0: [-11. 27. 48. -6. -42. 4. 20. -7. -3. -43. -9. -25. -1. -25. 6. -49. -35. 31. 22. -22. -2. -14. 28.
 19.]
1: [9. -11. 2. -5. 29. 2. -10. 16. 8. 53. 33. 63. 18. 78. 16. 44. 27. -8. -6. 48. -5. 76. -17.
 -80.]
2: [19. -32. -58. 2. 35. -37. 12. 17. 50. 64. 25. 60. -22. 53. 32. 76. 74. 11. -13. 73. 17. 16. -51.
 -40.]
3: [48. -32. -42. 6. 21. -18. 39. 20. 57. -12. 14. 38. 18. 43. 13. 30. 45. 6. 7. 30. -41. -14. -59.
 -11.]
4: [-10. 8. 13. 19. 20. -1. 1. -19. -12. -16. -14. -10. 12. 2. -15. -1. 1. -34. 9. -5. -27. -19. 9.
 1.]
5: [-26. 9. 28. -9. -11. -3. -25. -5. -19. -4. -12. -8. -6. 4. -3. -25. -17. 6. -14. -24. 18. 7. 35.
 -5.]
6: [-15. 24. 73. 14. 13. 22. -12. -24. -41. -42. -18. -24. 34. 25. -21. -43. -24. -33. 2. -18. -15. -5. 20.
 17.]
7: [-24. 29. 51. -1. -37. 19. -16. -8. -28. -17. 6. -28. 17. -18. 26. -33. -55. 11. 12. -23. 31. 7. 44.
 9.]
8: [27. 4. 53. -11. 25. -8. -20. -5. 1. -27. 3. 40. 66. 73. -11. 14. -1. -3. -5. -9. -52. 31. -11.
 -38.]
9: [17. -4. 24. 8. 1. 46. -45. 19. -20. 21. 0. 23. -9. 61. 48. 17. -51. 21. 11. -12. 21. 97. 25.
 -59.]
10: [-20. 8. 8. -2. -18. 17. -26. -9. -21. 26. 14. -11. -34. -22. -2. -16. -36. 7. 3. -9. 36. 42. 33.
 -1.]
11: [-21. 31. 62. 5. -38. 13. -26. -22. -9. -52. -14. -21. 3. -12. 7. -53. -56. 19. 12. -28. -12. 1. 39.
 24.]
12: [11. -13. -32. -8. -52. 26. 6. 3. 48. 46. -17. 2. -82. -39. 34. -3. -47. 38. 18. 29. 59. 18. -29.
 29.]
13: [-45. 34. 33. 6. -25. 14. -4. 4. -51. -7. -4. -40. 29. -32. -19. -36. -30. -29. 0. -21. 20. 4. 76.
 5.]
14: [-12. 26. 4. -7. 32. -48. 5. -16. -18. -66. -25. -15. 53. -21. -52. -1. 36. -51. -18. -17. -72. -80. -23.
 21.]
15: [-32. 24. 63. -3. 5. 5. -11. 18. -64. -17. -9. -17. 41. 19. -38. -24. -32. -46. -8. -39. -22. 6. 29.
 -10.]
16: [-40. 22. -8. -2. -35. -1. 41. -9. -31. -9. 30. -45. 2. -58. -13. -39. -16. -13. 0. -19. 36. -31. 49.
 17.]
17: [-48. 30. 41. -6. -32. 17. -12. 5. -63. 10. 13. -48. 24. -48. 1. -34. -43. -25. 6. -25. 48. 15. 61.
 -9.]
18: [-16. 5. -4. 8. 4. -9. -15. 2. -13. -1. 4. 0. -6. 4. 2. 0. -22. -17. -13. -24. 7. 25. 28.
 -25.]
19: [36. -17. 20. 4. 7. 10. -9. -10. 39. 18. 0. 37. 1. 54. 30. 27. 13. 30. -5. 26. -6. 45. -28.
 -41.]
20: [-12. -34. -60. -50. 29. -7. 35. 32. -48. 96. 45. 1. -19. -48. 7. 17. 18. -31. -22. 14. 46. 37. -4.
 -33.]
21: [-8. -39. -110. -25. 2. -6. 16. 20. 31. 27. 24. -6. -63. -71. -17. -1. 37. 18. 3.
 23. 23. -78. -49. 51.]
22: [-38. -6. -31. -21. -5. 29. 4. 7. -72. 81. 47. -24. -4. -44. 5. -6. -26. -8. -20. -8. 81. 63. 31.
 -41.]
23: [45. -30. -64. 9. 16. -52. 60. -15. 97. -47. -15. 51. 11. 10. -13. 31. 91. 19. 2. 23. -64. -97. -83.
 9.]
24: [35. -32. -24. -17. 15. -19. 21. 30. 26. 17. 4. 40. 11. 32. 21. 27. 23. 5. -5. 31. -7. 21. -15.
 -20.]
25: [-33. 26. 61. -6. 23. 0. -9. 4. -64. -28. -12. -21. 55. 25. -31. -21. -8. -43. -10. -37. -17. 1. 34.
 -25.]
26: [-5. 21. 90. -6. -14. 11. -33. 11. -43. -14. -10. 10. 38. 30. 14. -32. -50. -24. -4. -45. -1. 69. 53.
 -34.]
27: [-12. 32. 67. 3. -33. 15. -44. -27. -31. -56. -27. -20. 2. -6. -6. -59. -66. 34. 19. -22. -18. 8. 43.
 17.]
28: [16. -7. 9. -5. 5. 39. -43. 8. -6. 32. 8. 28. -26. 36. 26. 18. -42. 17. 4. -7. 18. 78. 14.
 -36.]
29: [7. 22. 48. 11. 23. 14. -29. -2. -12. -32. -13. 14. 42. 42. -12. 2. -36. -29. 4. 0. -44. 26. 6.
 -4.]
30: [-29. 9. 16. 5. -20. 27. -33. -16. -21. 14. 12. -10. -22. -9. 12. -13. -46. 21. -4. -14. 28. 27. 28.
 1.]
31: [-32. 30. 22. 4. -38. 1. 31. -1. -26. -57. -8. -60. -4. -50. -30. -46. -31. -14. 3. -41. -5. -40. 21.
 41.]
32: [67. -12. 65. 20. 18. -12. -57. -1. 58. -15. 15. 90. 52. 119. 35. 51. -5. 15. 17. 26. -46. 104. -33.
 -60.]
33: [13. -20. -18. -7. 5. 35. -36. 8. 4. 53. 11. 34. -37. 31. 26. 40. -11. 9. -10. 7. 30. 57. -2.
 -37.]
34: [46. -13. -13. 7. 33. -21. 10. -2. 63. -2. -3. 51. 16. 65. 6. 39. 58. 22. -9. 41. -51. -8. -57.
 -23.]
35: [5. 11. 39. -2. -10. 11. -40. -11. -13. -16. -11. 24. -3. 22. 13. -18. -33. 16. 9. -25. -6. 42. 29.
 -23.]
36: [-34. -8. 8. -26. 29. -1. -17. 16. -61. 16. 12. -3. 25. 6. -25. -17. 12. -66. -13. -29. -3. 27. 18.
 -30.]
37: [27. -31. -45. 8. 31. -38. 5. 18. 59. 48. 19. 65. -6. 71. 29. 71. 67. 13. -9. 65. -9. 10. -50.
 -39.]
38: [29. -36. -75. 7. 25. -39. 45. 11. 81. 32. 24. 63. -21. 30. 17. 58. 87. -3. -10. 51. -9. -23. -66.
 -9.]
39: [2. -16. -21. -7. 27. 16. -10. 14. -2. 58. 22. 25. -18. 24. 17. 40. 17. -10. -6. 23. 22. 46. -14.
 -39.]
40: [-16. 24. 69. 21. 21. 13. -27. -17. -55. -40. -30. -22. 35. 28. -19. -23. -38. -25. -1. -15. -22. -18. 29.
 27.]
41: [22. -23. -17. 0. 26. -20. -3. 22. 27. 50. 24. 61. 11. 70. 24. 59. 51. 10. -1. 52. -15. 35. -39.
 -61.]
42: [19. -4. 33. -1. -4. 39. -65. -11. -15. 16. 13. 26. -11. 52. 32. 0. -61. 25. -2. -22. 8. 90. 34.
 -29.]
43: [15. -31. -65. -8. 4. -14. 39. 6. 28. 4. 15. 1. -10. -28. -8. 13. 44. -9. 7. 9. -1. -41. -37.
 22.]
44: [-29. -31. -67. -6. 18. -9. 53. 10. -3. 25. 17. -13. 6. -58. -14. 20. 57. -41. -5. -3. -6. -68. -22.
 8.]
45: [13. -19. -18. -6. 22. 19. -5. 16. 5. 59. 23. 40. -12. 47. 27. 47. 13. -7. -2. 45. 16. 62. -8.
 -52.]
46: [-20. -4. -54. 4. 3. -17. 43. -6. 13. -21. 11. -36. -6. -64. -20. 17. 29. -17. 14. -11. -8. -80. -3.
 31.]
47: [25. 0. 40. 3. -41. 4. -26. -5. 32. -12. -20. 10. -9. 28. 23. -1. -25. 44. 8. 9. 7. 19. 1.
 11.]
48: [-52. 38. 68. -11. 0. 11. 6. 3. -75. -40. -38. -63. 33. -25. -50. -51. -34. -47. 3. -52. -16. -17. 51.
 26.]
49: [-18. 20. 72. -12. 13. -4. -13. 8. -64. -17. 7. -8. 59. 28. -37. -20. -16. -46. -1. -44. -24. 16. 28.
 -15.]
50: [-21. -7. -57. -11. 3. -18. 44. 3. -7. -13. 20. -30. 1. -60. -19. 5. 35. -21. 12. -23. 0. -76. -8.
 17.]
51: [3. -1. 8. -7. -43. 5. 5. 9. 16. -15. -3. 8. -14. -6. 17. -2. -22. 27. -5. -7. 3. -11. -7.
 24.]

[-22. -8. -32. -2. 15. 0. -13. 13. 0. 26. 8. -13. -15. -30. -13. 12. 20. -20. -2. -20. 8. 6. -7.
 -13.] 18 4 39
[60. 15. 95. 18. 11. -12. -61. -26. 46. -37. -10. 62. 73. 105. 25. 34. -9. -6. 9. -12. -74. 89. -8.
 -54.] 32 8 29
[-16. 20. -10. 6. -25. 2. 42. 0. 4. -52. -6. -47. -23. -69. -13. -39. -7. 4. 12. -35. 11. -60. 15.
 64.] 31 16 46
[8. -12. -12. -8. 33. -23. 3. 2. -11. -4. 10. 4. 36. 13. -15. 11. 38. -28. 7. 1. -30. -16. -13.
 -6.] 4 24 43
[19. -25. -64. -4. 7. -22. 29. 6. 49. 25. 12. 15. -18. -20. -10. 40. 62. 13. 7. 16. 1. -35. -66.
 -3.] 43 38 3
[-12. -38. -66. -40. 27. -16. 46. 39. -27. 82. 44. 7. -20. -31. 11. 25. 24. -30. -23. 16. 45. 14. -6.
 -25.] 20 39 44
[-7. 17. 25. 5. -34. 13. 18. -8. 11. -40. -16. -29. -16. -22. -9. -37. -28. 39. 15. -25. -16. -23. 5.
 43.] 0 51 11
[-7. 1. -53. 0. -37. 10. 25. 9. -4. 32. 3. -5. -67. -63. 9. -3. -18. 27. 20. 14. 49. 4. -12.
 18.] 12 10 51
[38. -5. -16. 17. -23. -5. 52. -17. 56. -40. -30. -50. -36. -59. -3. -17. 16. 46. 15. 7. 8. -84. -5.
 91.] 46 43 51
[17. -9. -72. 23. 13. -34. 36. -35. 87. -33. -44. -33. -67. -25. -19. 35. 74. 38. 0.
 53. -53. -127. -65. 73.] 23 43 21
[-7. -35. -99. -24. 0. -11. 13. 18. 28. 39. 25. -7. -56. -67. -15. 16. 43. 6. -2. 17. 32. -58. -38.
 27.] 21 43 44
[-15. -17. -127. 12. -7. 7. 58. 11. 58. 16. -23. -41. -117. -102. 19. -2. 14. 38. 20.
 66. 51. -109. -18. 76.] 21 46 43
[-54. 41. 59. 2. -16. 9. 8. 15. -72. -57. -28. -80. 37. -50. -43. -59. -36. -42. 11. -46. -20. -49. 50.
 32.] 48 31 13
[34. -40. -40. -14. -15. 11. -22. 10. 43. 37. 19. 34. -42. 19. 23. 27. -13. 39. -5. 17. 32. 31. -32.
 2.] 33 39 24
[-13. 1. -66. 1. -39. 3. 22. 8. 15. 21. -5. -17. -69. -75. 23. 3. -5. 24. 18. 25. 57. -22. -10.
 31.] 12 21 43
[-11. 66. 19. 36. -50. 16. 53. -30. 13. -113. -59. -112. -9. -115. -3. -55. -40. -8. 30.
 -70. -19. -110. 61. 103.] 31 0 16
[-13. -41. -84. -42. 35. -16. 29. 38. -15. 103. 43. 26. -25. -18. 3. 35. 22. -39. -22. 30. 41. 30. -15.
 -20.] 20 39 45
[-12. 24. 0. -8. -55. 36. 34. -7. 5. 11. -13. -23. -58. -70. 40. -33. -67. 37. 34. 23. 62. -9. 5.
 50.] 12 51 0
[-39. 47. 78. 9. 14. 7. -4. -10. -59. -61. -44. -64. 39. -33. -47. -47. -27. -49. 10. -42. -39. -30. 30.
 21.] 48 6 40
[-9. 32. 10. 7. 37. -26. -8. -9. -19. -47. -17. -12. 49. -1. -49. 8. 31. -30. -18. -8. -63. -55. -9.
 8.] 14 4 25
[-29. 30. 34. 18. -16. -14. 27. -15. -10. -63. -22. -44. 29. -15. -27. -32. -11. -17. 9. -23. -38. -66. 4.
 33.] 31 4 0
[-15. -18. -44. -36. 4. 38. -7. 21. -75. 87. 58. -8. -25. -13. 9. 7. -19. -15. -20. 3. 80. 91. 18.
 -46.] 22 20 39
[-39. 15. -26. 5. -38. -9. 35. -6. -39. 0. 18. -28. -15. -69. -5. -30. -16. -16. 5. -10. 34. -13. 56.
 8.] 16 13 17
[23. -10. 3. -1. -8. 10. -13. -7. 36. 21. -3. 31. -10. 30. 14. 21. 9. 34. -12. 8. 2. 29. -21.
 -18.] 19 24 47
[30. 22. 95. -3. 29. -11. -34. -23. -15. -55. -15. 10. 94. 92. -18. 10. 9. -18. -14. -40. -78. 31. -7.
 -44.] 8 29 49
[-42. -30. -83. -27. 17. -1. 30. 31. -40. 102. 28. -16. -24. -46. -8. 37. 36. -24. -1. 20. 37. 12. 0.
 -25.] 20 22 39
[16. -18. -38. -2. -7. -22. 32. -8. 46. -17. 17. -15. 0. -26. -22. -1. 47. 15. 1. 17. 0. -62. -29.
 39.] 43 46 50
[-27. 18. 19. 0. 22. 8. -15. 11. -18. 11. 3. 22. 12. 47. 4. 16. -7. -29. 7. -5. -7. 57. 16.
 -70.] 18 35 28
[-40. 5. 13. -20. 28. 7. -6. 10. -75. 18. 4. -18. 13. -21. -24. -30. -17. -49. -11. -25. -4. 7. 20.
 -22.] 36 15 25
[-2. 3. 7. 2. -1. -18. 19. -15. 14. -34. -11. -13. 10. 7. -26. -20. 25. -4. -8. 4. -16. -40. -27.
 25.] 4 51 43
[59. -20. -3. 20. -12. 5. -38. -4. 66. 13. -3. 58. -12. 50. 36. 37. 2. 58. 12. 46. 5. 45. -27.
 -14.] 19 47 24
[49. -8. 1. 14. 1. -1. -19. -1. 45. 26. -3. 68. 3. 62. 37. 36. 12. 26. -7. 63. -12. 49. -24.
 -18.] 19 41 24
[-21. 9. 16. 21. -13. 8. 5. 0. -2. -24. -11. -32. 5. 0. -22. -13. -6. -9. -4. -30. -11. -19. 2.
 5.] 4 5 18
[22. 0. 38. 7. -26. 3. -23. -18. 27. -19. -10. 15. 13. 32. 22. -7. -11. 39. 2. 5. -6. 9. 8.
 -4.] 47 35 51
[-4. -32. -110. -14. 2. -14. 7. 21. 39. 39. 23. -4. -60. -64. -7. 14. 43. 25. -3.
 29. 34. -57. -45. 42.] 21 43 44
[15. -16. 0. -1. -35. 2. -6. -8. 21. -8. -5. 2. -4. 11. 8. -2. 2. 27. 0. 5. -1. -20. -13.
 15.] 51 47 5
[-8. 65. -6. 35. -48. 16. 69. -32. 3. -99. -53. -112. -33. -127. -10. -58. -35. -10. 31.
 -50. -16. -125. 63. 109.] 31 16 0
